Here is a table of points, one per row:
array([-1.46, -0.99,  0.63,  1.02,  1.83,  0.36, -3.61,  0.29,  1.14,  2.53, -0.92,  0.76,  2.55, -1.20, -0.98, -0.08,  1.18, -0.97, -0.02, -1.17,  1.14,  0.01,  0.69,  1.16])
array([-0.67,  0.39,  0.41,  1.52,  1.87,  0.16, -3.25, -0.21, -0.35,  1.87, -1.76, -0.10,  2.27, -1.64, -0.94, -0.60,  1.28, -0.67,  0.24, -0.64,  0.22, -0.78, -0.36,  0.76])
array([-0.59,  0.02,  0.12,  0.69,  1.51, -0.74, -1.44, -1.24, -1.63, -0.20, -1.40, -0.28,  1.72, -0.74, -0.40, -1.05,  1.75, -0.88,  1.00, -0.33, -0.35, -1.88, -1.11,  0.85])
array([-1.19,  1.38,  0.17, -0.08,  0.54, -1.65, -1.30, -1.67, -0.95, -0.82,  0.51, -0.61,  1.47,  0.22,  0.24, -1.85,  3.03, -1.28, -0.17,  1.28, -1.05, -2.14, -1.02, -0.28])
array([-2.10,  0.88, -0.09, -1.03,  0.56, -1.56, -1.70, -1.44,  0.61, -0.37,  1.90, -0.02,  1.31,  0.70,  0.33, -1.84,  3.02, -1.50, -1.21,  1.36, -0.40, -1.38, -0.02, -0.68])
array([-1.73, -1.61,  0.37, -0.83,  1.13, -0.11, -0.91, -0.24,  1.03,  0.84,  1.31,  0.91,  1.11, -0.63, -0.41, -1.24,  1.39, -1.42, -0.62,  0.17,  0.36, -0.56,  0.99,  0.74])
array([-1.18, -0.37,  0.43,  0.48,  0.24,  1.46, -0.50,  0.94,  1.72,  1.17,  1.28,  0.84, -0.78, -1.99, -0.47,  1.08, -0.76, -0.44, -1.28,  0.38, -0.55,  0.81,  0.21,  0.20])
array([-1.23, -1.15,  0.59,  0.17, -1.48,  0.67,  0.81,  1.72,  1.58, -0.10,  1.67, -0.05, -1.43, -0.83,  0.18,  2.01, -0.26, -1.21, -1.11, -0.26, -0.26,  0.94,  0.11,  0.74])
array([-0.29, -2.14, -0.45, -0.89, -2.12,  0.02,  2.30,  0.94,  1.02, -1.24,  1.88,  0.09, -1.21,  1.03,  0.88,  2.33,  0.01, -0.99, -0.46, -1.49,  0.98,  0.85,  0.31,  0.84])
array([ 0.35, -1.22, -1.35, -1.11, -0.67,  0.01,  2.09, -0.52,  0.14, -0.98,  1.45,  0.77, -0.31,  0.84,  0.37,  2.21, -1.03,  0.55, -0.32, -1.76,  1.75,  0.50, -0.41,  0.25])
array([ 0.07, -0.14, -1.31, -0.85, -0.57, -0.11,  1.82, -0.70, -0.09, -1.00,  1.22,  0.29, -0.61,  0.14,  0.04,  1.63, -1.05,  0.52, -0.76, -1.00,  1.00, -0.02, -0.88, -0.02])
array([ 0.01, -0.35, -0.85, -0.67, -0.98,  0.11,  1.44, -0.13,  0.19, -0.83,  1.14, -0.12, -0.88,  0.14, -0.01,  1.75, -1.20,  0.43, -0.74, -0.84,  0.93,  0.24, -0.65,  0.07])
array([ 0.40,  0.92, -0.88, -0.09, -0.75,  0.15,  1.84, -0.51, -1.16, -1.13,  0.42, -0.81, -0.87, -0.53, -0.06,  0.71, -0.76,  0.47, -0.88,  0.28, -0.48, -0.61, -1.01, -0.50])
array([-1.48, -0.13,  0.52,  0.27,  0.74, -0.90, -0.85, -1.06, -1.51, -0.43, -0.58, -1.22,  1.19, -1.07, -0.63, -1.46,  1.96, -1.76, -0.18,  0.36, -0.95, -2.71, -0.72,  1.06])
array([ 1.72,  1.05, -1.44, -0.91, -0.75,  0.22,  2.95, -0.31, -1.58, -0.29, -0.94, -1.14, -1.29,  0.29, -0.25, -0.17, -2.17,  2.00, -0.53, -0.19,  0.60,  0.28, -0.30, -0.84])
array([ 1.04,  0.88, -0.68,  0.23, -0.31,  0.32,  1.03, -0.07, -1.29,  0.56, -1.71, -1.34, -0.54, -0.52, -0.68,  0.16, -1.64,  1.30, -0.33, -0.48,  0.56, -0.22, -0.38, -0.29])
array([ 1.10, -0.95,  0.50,  0.75,  0.09, -0.23, -0.39,  1.13, -0.16, -0.28, -0.50,  0.66,  0.74,  1.39,  1.85, -0.53,  2.34, -1.09,  1.62,  0.01, -0.53,  1.11,  1.08,  0.27])
array([-2.26, -1.11,  2.98,  0.19, -1.90, -1.54, -2.90,  1.54,  2.71,  0.00, -0.76, -1.40, -0.49,  1.44, -0.94,  0.12, -0.43, -1.52,  1.42,  0.20,  0.20, -0.66,  0.70,  0.97])
array([ 0.48, -2.01,  0.10,  1.17,  0.70,  1.93,  0.24,  0.85, -0.02,  1.11, -0.75, -0.11, -0.14, -1.75, -0.44,  1.09, -1.38, -0.24, -0.05, -1.17, -0.47,  0.08,  0.91,  1.57])
array([ 0.09,  0.23, -0.95, -0.66, -0.47,  0.19,  0.84,  0.09,  0.71,  0.37,  1.12,  0.39,  0.06,  0.57,  0.42,  0.31,  0.11,  0.38, -1.16, -0.35,  0.77,  1.10,  0.56, -0.90])
array([ 1.10, -0.41, -1.36, -0.55,  0.28,  0.72,  1.05,  0.09,  0.64,  1.08,  1.08,  0.65,  0.43,  0.69,  1.31, -0.65,  0.45,  0.22, -1.28, -0.19,  0.38,  1.93,  2.29, -0.98])
array([ 1.95,  0.38, -1.17,  0.69,  0.35,  0.91,  1.39, -0.15, -1.58,  0.37, -1.22, -0.87,  0.43, -0.08,  1.04, -0.68,  0.59,  0.35, -0.50, -0.37, -0.46,  0.61,  1.12, -0.37])
array([ 1.93,  1.66, -1.09,  1.38,  0.00,  0.79,  1.46,  0.26, -2.15, -0.20, -1.06, -1.19, -0.20, -0.77,  0.94,  0.08,  0.59,  0.51, -0.47,  0.01, -1.10,  0.54, -0.33, -0.57])
array([-0.73,  2.02,  0.03,  1.24, -0.60, -0.38, -0.64,  0.78, -0.93,  0.02, -0.65, -0.74,  0.19, -1.45, -0.03,  0.47,  1.92, -0.70, -0.26,  0.44, -0.35, -0.11, -2.05, -0.30])
array([-0.51, -2.97,  0.86, -0.03,  0.72, -0.34, -0.53,  0.93, -0.05,  0.42, -0.51,  0.91,  1.63,  0.49,  0.51, -0.92,  2.88, -1.95,  1.92, -1.06,  0.90,  0.24,  0.93,  1.69])
array([ 0.42,  0.84, -0.12,  0.50,  0.88,  0.47,  0.60,  0.19, -1.01, -1.02,  0.38,  2.39, -0.91, -1.58, -0.23,  1.40, -0.52,  1.19,  1.39,  0.45, -0.14,  0.67, -3.01,  0.02])
array([-0.05,  1.81,  0.92,  0.85, -0.68,  0.43, -0.82,  1.47,  1.49,  0.04,  1.08,  0.50, -1.03, -0.13,  1.04, -0.17,  0.84, -0.30, -0.59,  2.29, -1.96,  1.61,  0.43, -1.47])
array([-1.17,  1.90,  0.76, -0.69, -0.99, -1.75, -1.73, -0.47,  0.94,  0.01, -0.21, -1.20,  0.04,  1.42, -0.59, -0.95,  0.21,  0.12, -0.23,  1.03,  0.14, -0.69, -0.24, -1.09])
There is one direction along which these points spread out most. Take the direction at right angles to it along which they spread out most. Go by this last direction. How far along it is each point below, from 0 to 99? The average is 50, and the first point in the table lies past the average. One standard deviation of the points above along it is 16.
array([ 0.11,  2.76,  0.42,  0.87,  0.20, -0.16, -0.08,  0.47, -2.05,  0.14, -1.56, -0.65,  0.00, -0.89,  0.16, -1.73,  2.14,  0.04,  0.74,  1.80, -1.14, -0.33, -1.43, -0.80]) -> 18
array([-0.37, -0.05,  1.98,  0.81, -0.52,  0.09, -2.79,  0.79,  3.01,  0.27,  0.34,  0.37, -0.77,  1.10, -0.01,  0.95, -1.60,  0.15,  0.38,  0.57, -1.08,  0.82,  1.27, -0.26]) -> 73
array([ 0.51, -1.65,  1.60, -0.06,  0.18, -0.06, -2.49, -0.66,  2.47, -0.63, -0.12,  0.94, -0.42,  2.10, -0.71,  1.09, -3.90,  1.21,  1.68, -0.53, -0.20, -0.25,  0.95,  0.53]) -> 72
array([ 0.89, -1.86,  1.42, -0.39,  0.56,  0.05, -1.76, -0.91,  2.07, -0.70,  0.05,  1.24, -0.55,  1.99, -0.58,  0.95, -4.05,  1.36,  1.78, -0.44, -0.20, -0.27,  1.13,  0.61]) -> 70
array([ 1.99,  1.40, -0.88,  0.04,  0.15,  0.53,  1.82, -0.44, -1.93, -0.75, -0.63, -0.11, -0.77, -0.28,  0.67, -0.67, -0.57,  1.34,  0.02,  0.69, -0.92,  0.23, -0.31, -0.98]) -> 24
array([ 1.48,  1.92, -0.98,  0.17,  0.20,  0.41,  1.59, -0.40, -1.81, -0.51, -0.34, -0.41, -0.71, -0.62,  0.32, -0.80, -0.09,  1.19, -0.45,  1.16, -0.99,  0.09, -0.57, -1.14]) -> 21
array([ 0.30, -1.76,  0.07, -1.44,  1.43, -0.12,  1.25, -0.93, -1.58,  0.65, -1.57, -0.15,  0.79,  0.29, -0.92, -3.30, -0.09,  0.09,  1.03,  0.23,  0.63, -1.46,  1.47,  0.71]) -> 40
array([ 0.41,  0.40, -0.73, -1.46, -1.06, -0.07,  1.40, -0.07,  0.86,  0.01,  0.58,  0.75, -1.27,  1.09, -0.49,  0.93, -2.70,  2.07, -0.09, -0.38,  1.88,  1.19, -0.22, -1.03]) -> 56
array([ 0.66, -0.01, -0.57, -1.32, -0.32, -0.30,  1.79, -0.40, -0.50,  0.04, -0.20,  0.07, -0.72,  0.76, -0.54, -0.56, -1.50,  1.44,  0.48, -0.07,  1.17,  0.22, -0.12, -0.51]) -> 44
